One turn or mirror swaps these rows in pairs. Which row does each one swap with?
The rows were stretched afterwards, more along some directions than others.
Zaro: [-13 -13 -29 -20   8  10  18  49  -2  29  20   0 -19   9  -7  20  30  19
   4  25]
riped: [-17   7 -23  16 -22   9  11  19   7  11  -7 -28 -25  24  12  -3  14  40
  21  10]
Suto: [ -8  -9 -28 -33  18  27  18  39  18  17   1  -6 -19  29 -10  -9  -6   8
  16  15]
pesi: [-20  -8  -9 -20  12  27  11  29  22   8  -7  -7 -22  34 -17   4   1   0
  23  16]
Leba: [ -2   4 -22  -8  -3  17  27  31  42  16  11 -15 -26  13 -25 -14 -10  31
 -10  14]
mebu: [ -6 -16 -22 -29   6   9   8  45  14   7  17 -11 -18  25 -22 -36  -3  24
   6  29]
puvo: [-23 -23 -33 -17  28  28  33  28  16  11   7   4 -27  14  -8   9  -4  23
 -18   8]
guk: [  1  12 -16 -34 -20  14   9  23  11  27  19 -15 -34  10  22   1  15  41
  19   8]
lozem: [  1  -3 -34   2   6   9  15  22  15  14   0 -17 -27  24   1   6  26  -8
 -15  16]
bapo: [  2  -5 -25 -18  -7  -6  14  17  -3  17  13   2 -25  -3  23  -6   6  18
 -11  24]
mit: [  4  10 -32 -23 -11  -1  21  33  -8  17 -12  -8 -60  18  -5 -22   1   4
 -10  30]
Did: [-10  19 -29  17  -6  20  41   7  41   7 -14 -29 -38  20  -1   5  23  42
  -6 -11]
kovo: [ -8   2 -47   1  24  27  19  37  26  13 -15 -25 -26  27 -24   5   2  28
 -14  11]
bim: [-17  -1 -21 -18   7  23  15  30  23   7 -13  -5 -22  32 -13  -4  -4   1
  21  12]
Lof: [ -3 -17 -21 -22  -5   3  13  46  19  12  -3 -25 -30  28 -12 -16  18  40
   0  29]
Lem: [-17  -1 -36   1   0  -7  -2   3  14  -9 -12  -6 -40  22   4 -10   6   8
   2  14]
Godot: [-16  11 -19  11  -7  23  38  10  44   5   1 -19 -31  25   0  24  22  31
  -5  -4]
vigid: [  4   5 -10  -4 -18  -4   3  15  13   9  -6 -31 -25  36 -16  -9  29   9
   4  -1]
Keva: [ -8  -4 -30   6  19  28  10  28  36   7 -12 -27 -18  30 -34   3  -6  23
 -11  14]
nal: [-13 -10 -34 -14   8  15  11  43  34   6  17  -7 -21   1  -7 -20   9  31
  13  16]
Zaz: [-20 -13 -30 -21   0  15 -11  26  18   9  29   0 -30   7  -2 -23  -1  33
   3  27]
Bapu: [-30  -7 -14 -16  14  16  16  19  21   9  -6  -8 -27  34 -15  13  18 -10
  22  13]
pabe: [-16   4 -20  -1 -17   5  28  34  22   2 -13 -20 -24  34 -18 -18  19  14
  -1   7]
komi: [  1   5 -23 -35 -15  18  21  24  15  23  11 -13 -23  14  23   0   5  56
  28   8]
Leb: [ -4  -2 -38  10  12  22   6  36  30   9 -15 -25 -16  34 -26   9  -3  22
  -7  14]
rurer: [-14 -25 -22 -22   2  -8  29  22  40   4  -3  -2 -35  24 -12 -11  15   0
  -6   5]
redaf: [  2  16 -27 -39 -17  18  11  23   8  24  21 -16 -28  12  23  14  17  40
  20   5]
Kovi: [ 11  28 -24 -34 -25   9   0  18  16  15  14 -27 -37  19  28   5  20  39
  27   7]
Tuni: [-12 -23 -18 -33  17  16   7  35   9   5  -5  -2 -22  31 -22 -15   0  10
  24  24]
bufe: [-17  12 -23  18 -14  19  40   4  45   0 -12 -27 -34  31   6  13  23  33
   2 -14]
Mafim: [ 10  19 -23 -40 -21   8  12  16   2  25  22 -20 -36   3  29  -5  14  30
  22  12]
Fof: [-11  16 -24  10  -7  20  42   1  45   4  -7 -27 -44  27   4  16  21  32
  -9  -8]
Sagu: [ -9 -21 -17 -23  -6  -2  15  34  26  18   5   4 -36  29 -15  -2  22   1
 -14  20]
bubo: [-10  14  -7 -16 -21  -7  24  19  43  11 -11 -21 -28  30  -2 -12  15  34
   1  13]
Bilak: [ -1  22 -31  -9  -7  10  -1  40  -4  21  13 -34 -39  25  -6 -12  31  19
   7  20]
roda: [ -6   5 -38   9  14  27   6  36  24   9 -12 -26 -10  31 -24   6  -6  27
   2  11]
solap: [ 17  -9 -42 -30  -1   8  11  43  16  12   8 -13 -15  14  21 -18   1  30
  -7   2]
pavi: [-24  -8  -5 -13   8  12   4  19  19   2 -13  -7 -16  36 -24   3  17 -11
  22  14]
mizak: [-22 -13 -18 -17  13  19  10  27  30   0 -10   2 -18  30 -27  -5   0   0
  17  14]
Sibes: [ -6 -14 -31  -4  -8  10   0  27  29   1   3 -22 -16  23  -2 -15  13  62
  16  22]
Zabaf: [-23 -11 -20 -30  10  17  11  39  27  10   0   0 -34  34 -22 -12   1   4
  17  24]
panep: [ -3  18 -20  -9  12  19   2  20   6  14   7 -20 -29  24   2  -9   5  10
  -9  14]
bot: [  4  19 -22 -34 -24  21  15  27  10  22   9 -21 -28  22  23   8  11  52
  31   3]
zire: [ -3   5  -3 -16 -11   9   6  23   6  13  20 -24  -6  24  -6 -10   5  16
   3  21]
Pugu: [-13   1 -26   6 -12 -11  12  19  26  -1 -25 -12 -38  16   4 -13  26  27
   4  14]
rasu: [  4  24 -17 -37 -26  19  16  26  25  21  15 -26 -37  21  23   8  11  44
  32   8]
Kefiv: [ -7  -4 -30  12  11  22   5  34  34  10 -17 -25 -17  30 -29   3  -5  25
  -7  10]
Luk: [  1  -2 -20 -12  -4  -2  13  17  25  -5  -5  -4 -25  23  10 -10  -7  16
  -5  23]
vulez: [  7   6 -35   7 -11   7  19  43  30   5 -25 -30 -39  46  -4 -12   9  19
   7   8]
zaped: [-21  17 -24  13 -13  18  43  10  45   4  -8 -25 -47  35   3  15  24  27
   0 -10]
betu: [  4  14 -46   7 -10   6  -3  25  -9   5  -5  -8 -29   6  16  -8  -5  37
  -7  24]
gazo: [-12  -6 -32   3  19  29  10  37  42   6  -4 -19 -11  26 -31  10  -5  21
 -11  15]
fav: [-27 -13 -20   3  -6   0  11  25   2   9   8   8  -6  22 -14  -9   5  21
  13  33]
somit: [ -8   6 -24 -23 -16  14   9  23  -7   6   3 -20 -47   8   2 -43  -3  47
  13  18]
sek: [ -2  15 -26   8  -6   8   8  15   8  10  12 -20 -47   7   8 -20  12  14
  -6  29]
rimo: [ 15  18 -18 -28 -18  15   3  22  27  17   9 -33 -31  22  14   2  16  46
  30   1]
darez: [ -6 -13 -27 -11   9  11 -11  20  -5  15  27  -8 -23   9 -10 -11   1  24
   5  23]
tis: [-12  17 -25  13 -14  15  45   8  43   3 -18 -25 -31  30  10  18  24  32
   3 -17]

rimo is swapped with Bapu
Pugu is swapped with Bilak
Tuni is swapped with Mafim
roda is swapped with tis
mebu is swapped with bapo
somit is swapped with mit

One turn or mirror swaps these rows in pairs. Which row does each one swap with?
The rows were stretched afterwards, more along some directions than others.
mipod: [ 21   9   1  18 -11 -37  23  -5  16  24 -24  17  33  -7  -3 -10  19]
Musit: [ 30   9  24   1 -19 -12  41   3  18 -17   4   4  16  -2 -17 -27   7]
bezi: [ 12   6 -22  14 -18 -27  37   5   1  11 -15  25  10   1  -9  -4   3]
Zivog: [ -7  18 -52   5  -7   1   7  -5  14  14  -1   8  27   0  -4 -20 -16]
pes: [ 12 -26 -34  20 -19 -33  33  16  29   2  -2  15 -11   3  -9 -17  21]
fuvi: [ 22   9 -25   3 -31 -27  23  -1  31   7  -4  -9  18   2 -20  -2  -2]
Papu: [-14 -18 -29 -15 -18 -15  27  14   8 -14   0   5 -30  -3  12  -5  21]
supu: [ 10  19  11   8   7 -14  12  -9 -11 -15   3   3  16  -8   7 -15  -4]
Fizo: [  1   3 -29  -8  -5  -2  23   5  -6  -7  11  14  -8  -7   4 -21 -10]
mutif: [ -5 -18 -33   6 -33 -36  24   1   8  10   3  -1 -12  -3  14 -11  26]
depen: [ -2  -9 -37  19 -26 -48  24   7   9   9 -13   6 -13 -13  15   1  15]
rodo: [ 24   3   1  15   7 -10  21   9  16  -9   6  -4  23   5 -13 -22  -5]
seler: [ 17   3   7  -7  -4 -15  41   6  10  -2 -20  16   3 -10 -17 -25  20]
Maf: [  9  38 -18 -10   3 -18   4  -9  -4  15 -13  -3  25 -20   7  -9  -4]
Vafo: [-15  18 -47   4   4  -1   0   3   0   8 -16   5  19  -6  19 -19  -6]
Buv: [ 23  -3 -10  -6 -21 -38  37  11  26   3 -19  15  -5 -10 -30 -13  31]
fiso: [ -4  26  -7  -5   3   4  -1  -1  -3  -5 -11  -8  37  -6  14 -22  -7]
Tinef: [-11  -4 -69   3  -7 -11   2  -5  -2  14 -12  11   9   9   1  -5  16]
kinad: [  1   3   8   4 -18 -27   5   1   2   7 -10   9  23 -27   1 -19  21]
vom: [ -4  14 -54   1   7   6   2  -5   6  -3   3   4  26  10  -4 -18  -9]
surud: [ 28   6  -6  -1 -24 -38  22   4  28  16 -23  12   5 -26  -9 -15  16]
Bomu: [-16  -3 -25  -9   8  -1   9  -3  -9 -30  -7   4  -7  -2  11  -6  14]
bibu: [ -5   3 -30  19 -11 -23  18  -4   2  24   7  -4  35  12  -5  -2  13]
puze: [-12  21 -60  -7 -14 -11   0 -13  -5  23  -4  -3  24   8   8 -10   2]
Ris: [ 18   3 -16 -16 -34 -36  31  -5  21   3  -9  13  -1 -17 -25 -16  23]
sivag: [ 12  18 -10 -22 -32 -21  18 -10   0  -5   0   0   1 -18  -4  -9   0]
Bemuz: [  6   3   9  20   3 -21  21   3 -12   0  -9  22  21  -4   0 -13  16]
fus: [  9 -12 -46   7   4 -19  22  10  22  -5  -2   4  -3   8 -16  -8   6]
vazu: [-24   7 -38  -6  -4  -5  -5   2 -17 -13  13   9   2   3   6 -20  13]
Fopu: [  6 -10 -24  -6 -22 -27  28   6  26 -14  -3  -3 -17  -5   5   1   8]
Vusof: [  1 -13 -40  12 -21 -22  52  15  11  15 -13  28 -13   6  -5 -11  17]
Far: [ 12  10  -4   9  10 -16   7  14   9 -16  -5  17   8  -4  -9  -6   4]
vupiz: [-11  15 -51  -1 -16 -26   9 -11   3  24 -19   4  11  -6  28 -14   7]
nurek: [  6  18 -45 -20 -30   5  33   5  24  -2  -2   9  -4  -9  -2 -27 -15]
gunu: [ 20 -14 -20   3 -27 -48  24   1  15  -8  -5  13 -10 -10 -33  -7  27]
gafep: [  4  17 -53 -17  -7 -11  14  -4  21   4   0   8  13  10 -18 -27   1]
bod: [ -7 -13 -21 -14 -11 -12   2   8   6 -31   3  -1 -22 -18  11  -2   4]
teb: [ 27  24   3   7   1 -26  12  -5   6  11 -16   5  34  -2  -9  -1   5]
Seze: [  3  -9  -2 -13   9  -9  15   3 -11 -24   7  13 -10 -10  -2 -14  13]
lilok: [ 18  -4   6   1   9 -18  32   9  12 -27   6  16 -11   9   2  -1   0]
gube: [ 19  15   0  -4  15 -15  -5  -9  -9  -7 -23   6  21 -12  -1  -9  18]
fiva: [  0 -19 -27   9   1 -23  46  11  18   1  -5  32 -25  -5  -8  -9  18]
Bal: [  6   6 -32  -7  -2 -12  18  -2  12  -6 -23  23  10  -8 -26 -11  16]
sas: [-11 -13 -43  -3  -8  -1  40  15  17  -1 -11  10 -17   6   8 -12   5]
Korim: [  8  -6   1 -12  -6 -16  14   8   2 -19  -4  15 -16 -26  12 -28  14]
Zarik: [  3  16   8  -9   8   4  15   7   5  -6 -17  -1  19 -12  10 -31   9]
dus: [-17   0 -27  -6  13  -5  13  -1   9  -8   0  -3  -2  -5   9 -30  17]
Ludub: [ 16  19   2  -2  17  -4   8  -8 -10 -22   0  12  19  -6  -3 -15  -3]

lilok is swapped with gafep
Maf is swapped with bibu
pes is swapped with Korim
Seze is swapped with fus
Bemuz is swapped with Vafo

One turn or mirror swaps these rows in pairs. Which row does each one swap with?
The rows were stretched afterwards, more along some directions than others.
Masik: [  3   7   5  -3  27  -5   6  -7  -6 -11  15  -1  11 -14  17  -3  14   0
 -31  -2 -34   0 -13]
birel: [ 23   7  -7 -29   7 -12 -18 -19 -28   6 -13  12  12  14  21 -16  13 -10
 -41   9  -6   2 -14]
nuda: [ -2   3   9   3  35 -14 -15   6  -6   1  14  14  25   8   5  10   5  28
 -46 -18  10   5   0]
Noter: [ -1   0 -19  -4  14   3  -2 -11 -11 -15  19   3   8  14   5 -10  10  -7
  -9  -4  22 -17   7]
gil: [ 12   8 -12   3  17  -9  -8  -3   3  10   6 -10  -2 -10  13 -11   5  10
 -47 -18  -3  -4  -3]
nugo: [ 29   1 -17   3  52 -15   3 -11  -7 -35  33   3   4  21   1 -12  -9  -3
 -29 -21   6  -1  -8]
lapo: [  3   2   4   3  30 -15  -6 -21 -18 -37  24  17  26   3  -5   1   5  -6
 -25 -12 -23   6   1]
kud: [ -2   0  -3  -8   2  -8 -20 -18   3  -1  20  -5  21  21   2  -8   8   7
 -36 -21   2  -9  -2]
val: [ 28  -8   9 -11  32 -24 -14   8  -1 -22  19   2   8  17  10   2   7  -4
 -23 -39  -9   8  14]
Buf: [-13   2  21 -14  16 -20  -8  18  -6  -6  23  -5  10   9  19  21   7   6
 -20 -18 -10   3   4]
dokib: [ -6  -3 -16  13  28  -6 -19 -14  -7 -19  32   4 -21 -12  13 -12   0  16
 -25 -19 -16 -16  17]
Vid: [-15   6  -9   6  28 -15 -13  12 -14 -13  24  17   3   7 -13  27  -4  14
 -13 -12 -10   8  -6]
vilal: [  6   9  -4  -7  13 -30 -23  13  -8   5  -6   0 -16 -24  21  -8   0  -7
 -26  -7 -10   5  -2]
zaka: [-15 -12  -6  -6  16  -9 -10 -15  -6  -9  41 -11  16  15 -12   0  11 -11
   7  -9  18 -24  -4]
Viget: [ -8  14 -11  -2  20 -12   3  -7 -12 -21  17 -10 -16  -4  14  -9   2 -13
 -16  -7 -16  16  -5]
Vumez: [ 26   6  -5  -7  -1 -19 -24  -3 -13  12 -16   9 -13  20  21 -22  13   4
 -38   1  -3  -9  -7]
tuzo: [-12  20   2  -3   3  -3   9 -20  -4 -21  11   3   4  35 -11   9   1   4
 -17   2  -6  -4  -6]
puru: [  2 -17 -12  -5  49 -19 -25 -16  -4 -14  49  -2   3   2   4  -9 -11 -13
 -31 -29   3  -9   0]
Ral: [  1   2  22 -19  21 -10  -7  -9 -15  -7   5  11  31  30 -11  10  -3   1
 -20  -1  15  -5 -14]
gev: [ 21  -1  15   5  36 -16  -9  11 -16 -25  24   8   8  15   7  20  14   6
 -23 -37  -8   3   7]
nizet: [  3   9  -9  13   6 -10  -1 -12  -3  -4   5   2  -9  19 -16  -6  -1   5
 -25  -3  -1 -16 -18]
beb: [  2  -9 -12  -3  14 -17 -24 -13   4  14  16   5  24  12  18 -18   7  -5
 -27  -4  19 -14   3]
rivos: [ -3   9  27   1  31  -7   4   9   4 -10  11  -9   0 -15  12   3   6   1
 -21 -19   0   2   2]
lumam: [-10   8 -21 -20  11 -18 -16 -33 -15  -1  26   4  15  20   4  -4  10  -7
 -33   4 -11  -7 -19]
rege: [-12  24  10  13   4  -1   6   4   1   5  -6   0  -8  -5  12  -5  -6  11
 -29   5  -6   3  -7]
vosid: [-11  -8   7 -19   7 -22 -27 -13   2   6  17  -7   2   2  21 -18  18 -15
 -14  -4  -1 -17   2]
nefu: [-18   4   8  -2  11 -26 -12  -1  15  -1  13  -9  -3  24  -5  -5 -13   1
 -20 -13   5  -6  -4]
Kez: [ 13  12   0 -20   9  -8   8  -2 -14 -23  13   2   9  24   1  -7  21 -21
 -11  -3   3 -10 -14]
Fivum: [ 21  -3 -16   8  47 -19 -10  -3  -4 -29  21   3   4   9  -3 -16  -2   1
 -18 -38   3   6  19]
Zogo: [  5   3  -3   0  22 -11 -21  -4 -23 -30  23  11 -22  -7   8  -8   4  10
 -25 -23 -21  -4  10]
Daz: [-11   6  -3 -23  11  -8   2 -22  -7 -21  29   3   7  25  -6 -20   5 -15
  -4   4  -3  -3  -7]
deva: [  3  19   5  10   9 -21 -10   1   1 -11 -11   8 -18  12  -7   0 -21   1
 -32 -22 -10  15  -3]
gufeb: [-15   4  -3  -4  11 -32 -24 -22   3  -9  11   5   6  10 -10 -13 -12  -8
 -25 -14   1  -1   3]
pilo: [ 10  14  -6   1  23  -5   4  -2 -20 -35  16   8 -21   0  -7  -3 -17  12
 -34 -21 -21  14   5]
Denap: [  3   9   1  11  36 -12   3  16   1 -12  21   0 -11  10  15  16   6   9
 -22 -27  -4   1   6]
von: [  3   2  -1 -18  17  -6  -5   4 -18   5  12  -8   2  25  15   1   7   4
 -22   8  -8 -12 -21]
Bodi: [-12  -3  24   1  12 -10 -15   0   8  -3   2   7  10   5   5   1  -2  21
 -26 -16   4 -14  15]
zupug: [-11   5   6 -14   7 -17  -6   2  -5 -10  24   2  16  -2   9  -2  16  17
 -24   0   4 -15   0]
doga: [ 19  18   8  -6   8 -10  -1  17   1   5 -29   4 -19  -4  33 -11   7   8
 -43 -13  -5   6   8]
Kazol: [-14  16   0  13   8  -3   5 -12 -14 -23   3   8  -3   9   8   4  -2  -1
 -16   2 -19  10   7]
bapav: [ 10  12   5 -18   8 -13  -3   6   4  13  -2   4   1   3  32 -10  20  -4
 -29  -5  18  11  11]
zuru: [  6  22   8 -10  -5  -5   8  -6   3   1   0 -19   8  16   5  -6  16  -3
 -30 -10   4  -6 -14]
zelun: [ 43  21   2   1   9 -20  10  22 -13  -6 -20   6 -18 -11  21  -4  13   2
 -31  -5  -3   1  -4]
Gel: [ 19 -14 -17   2  60 -15 -19   0 -23  -9  20  14   9  -6   3   1 -15  10
 -34 -15   3  -3  -1]
maz: [ 17  10  -5  -4  30 -11   6 -17 -10 -19  19   1   7  24 -12   2  -5  -8
 -22 -12  10  -8 -18]
pafi: [ -5   4  26  -7  11  -5  -2   9   5 -13  21 -24   8  -2   5  -3   5   8
  -9 -11   6 -17  -5]
giva: [ -9   9 -20  -5   9 -13 -12 -14 -19   9  24  11   9  12  -1  12  15   6
 -31   6 -19 -12 -23]
tuf: [ 14  -1  -6 -11  28 -13   0 -14 -12  -3  23  11  37  15   0   5  20 -14
 -22  -9  -5   7  -5]
paf: [-17   6  18  -8 -14  -5 -13 -13   2  13   5   5   0   0  10  -7  14   9
 -15   8   4 -12  12]
zavus: [-32  20  14 -12 -11 -20  -8  -4   1  -4  -4  -3   7  25  -6   9  14  -6
 -23  -1  -6   2 -11]
fipo: [ 22   2  -3   1  16 -11 -10 -21  -2 -28   1  -6   3   8   1 -25   8  -9
 -32 -21   8  -8   6]
Vekar: [ 33  -1   2   9  27  -3  -6  10 -19 -22   6   2 -30 -31   9 -11 -10   9
 -23 -26  -5 -14  15]
piti: [ 13   9 -35 -11  18 -11  -9 -24 -13 -11   9  13   3  15   6 -10   9  -6
 -35  -6   5  -2   3]
finom: [ -4   3  14   4  20  -7  -6  -8  -7  -2  29 -10  -3   8   2  14  -1  -5
 -28 -15 -23  -8 -15]
kovik: [ -5  11  11  -5  13  -5  -6   9  -9 -20  14   4 -19 -12  -5   4  -1  16
 -22 -23 -24   1   8]
Muv: [ -1   1 -25  -5  29 -23 -10 -14   2  -5  26   1  22  25  11  -9  10   1
 -46 -14   4   7 -12]
Nufa: [ 21 -11  -6 -13  16 -19 -13  -3 -15  -5  26   7  23  36  -7  15  11  -4
 -23 -24   2  -6   1]
rugo: [-26  15  -1  -4   5 -11  -6  -2  -4 -10  18  -6   0  20  -5  -1  10  10
  -9 -11 -19   0   2]
Mog: [ 29   0 -25  -3  20  -4 -12 -10 -15 -29  23  -3 -12  11  15 -22   7   2
 -20 -11 -13  -2  -1]
Vug: [  2  -9   1 -17  38 -21  -2   3   5 -15  27   2  14  15   0  -9   4 -18
  -5 -10  13 -17 -10]

deva is swapped with kud
Buf is swapped with Vekar
dokib is swapped with Denap
Mog is swapped with Vid
gil is swapped with nefu
val is swapped with kovik
puru is swapped with finom
rivos is swapped with vosid

